Input:
107,143,135,109,123,116
144,141,115,124,149,124
101,134,131,135,116,122
Output: 144

Input:
141,123,121,128,130
100,139,134,138,121
130,124,132,119,142
Output: 100

Input:
128,127,117,124,123,128,119
127,128,119,122,121,124,103
127,128,127,123,122,127,127
Output: 127

Input:
130,129,127,131,133,136,129
130,131,129,140,120,123,129
135,128,130,105,144,148,130
Output: 130

Input:
132,123,152,124
130,134,124,146
119,147,115,110
Output: 130

Input:
122,129,127,119,132
124,150,146,136,142
140,114,111,125,129
Output: 124
---
[119 107 147 136 139] | 119

[107 131 132 127 116 142] | 116

[112 155 145 137 120] | 120

[[114 117 119 137 153]
 [120 125 111 134 148]
 [ 99 115 119 126 142]] | 111

[115 101 145 142] | 115

[133 124 122 105 129 132 140] | 122
---
[[130 135 122 137 118]
 [124 116 137 109 129]
 [105 107 128 116 121]] => 118, 105

[[131 133 126 125 128 124 123]
 [147 157 119 110 124 103  98]] => 123, 147

[151 131 123 120 134 129] => 129, 151

[153 105 123 149 131] => 131, 153

[113 124 117 153 149] => 149, 113

[131 136 137 105 121] => 121, 131
---
[[104 131 125 149]
 [105 124 119 157]
 [106 128 122 157]] value 122

[[137 131 122 101 118]
 [108 124 111 108 125]
 [110 116 125 100 115]] value 125

[[120 137 129 132 129 138]
 [129 147 107 152 134 142]
 [125 122 128 128 141 128]] value 128

[[132 129 125 135 106]
 [117 138 133 126 126]
 [141 147 130 123 144]] value 130

[[ 99 109 142 151]
 [132 141 106 106]
 [118 137 141 147]] value 141

[[128 129 130 129 127 150 150]
 [128 129 130 129 127 150 150]
 [129 149 149 149 149 147 148]] value 149

[[112 127 106 111]
 [124 136 118 136]
 [115 123 137 106]] value 137
---
[[121 122 151 124 135 126 125]
 [119 137 150 130 136 126 115]] Out: 125, 119

[116 127 152  98 143 107] Out: 107, 116

[134 111 113 123 142 105 123] Out: 123, 134

[[137 126 122 118]
 [141 116 130 101]] Out: 118, 141

[120 106 118 129 118 128 121] Out: 121, 120

[[129  99 126 118]
 [139 129 101 153]
 [123 119 131 120]] Out: 118, 123

[128 150 132 120] Out: 120, 128
---
[[135 135 152 138]
 [132 134 135 127]] Answer: 135

[108 102 133 111 135] Answer: 102

[115 133 150 103] Answer: 133

[[146 110 105 117 120]
 [109 135 130 155 156]
 [153 124 126 115 119]] Answer: 110

[[134 143 132 135 140  99 127]
 [136 143 121 147 129 108 120]
 [111 125 126 138 136 107 149]] Answer: 143

[[153 125 137 130]
 [152 125 137 130]
 [103 121 121 128]] Answer: 125

[[149 109 105 105 123 108]
 [113 147 153 154 139 148]
 [122 139 143 143 135 140]] Answer: 109

[138 102 124 103 124 122 120] Answer: 102
---
[127 129 152 131 127] ==> 152
[119 111 138 118 156 149 121] ==> 138
[120 147 130 105 123] ==> 130
[122 149 128 124] ==> 128
[117 116 136 119 136 150] ==> 136
[105 108 134 126 121 122] ==> 134
[115 151 127 152 116] ==> 127
[157 147 129 114 139 126 144] ==> 129
[129 134 122 118 137 126 152] ==> 122
[102 127 120 140] ==> 120
---
[[118 124 127 130 137]
 [129 130 128 149 132]
 [118 119 134 113 127]] out 132

[[128 131 123 140 136 131 139]
 [126 129 107 134 136 128 124]
 [113 104 137 128 127 112 130]] out 124

[[116 116 115 120]
 [132  99 126 145]
 [127 109 122 138]] out 145

[[110 116 131 128 113 109 110]
 [112 117 127 127 108 109 111]
 [109 114 132 127 107 106 113]] out 111

[[114 123 127 116 119 121 132]
 [114 124 126 150 118 121 132]
 [111 125 135 136 118 119 137]] out 132

[[147 101 112 137]
 [144 108 115 135]
 [128 123 125 135]] out 135
---
Q:
[[100 140 133 148]
 [125 123 115 129]]
A: 148, 140

Q: [138 147 105 140 126 150]
A: 150, 147

Q: [142 121 113 133 124 119 103]
A: 142, 133

Q:
[[156 148 107 117 129 130 103]
 [139 131 128 120 144 120 127]
 [143 137 111 119 144 126 126]]
A: 156, 148

Q: [124 137 129 155 138 121]
A: 155, 138

Q: [134 124 124 152 137]
A: 152, 137
---
(140, 126, 100, 119, 121, 114) 121
(107, 105, 121, 120) 107
((134, 111, 147, 131, 115, 123, 121), (120, 102, 118, 128, 111, 122, 135)) 134
((102, 134, 131, 118, 117), (121, 128, 127, 129, 137), (123, 128, 140, 139, 126)) 137
(106, 139, 136, 150, 130, 138, 131) 138
((129, 131, 129, 153, 129), (130, 132, 129, 132, 128), (144, 134, 132, 128, 129)) 134
((147, 154, 104, 111, 116, 137), (141, 142, 101, 152, 148, 108)) 148
((150, 128, 148, 125, 148, 113, 153), (116, 113, 112, 100, 129, 146, 130), (148, 107, 136, 108, 156, 128, 114)) 150
(141, 156, 146, 129, 151, 134) 146
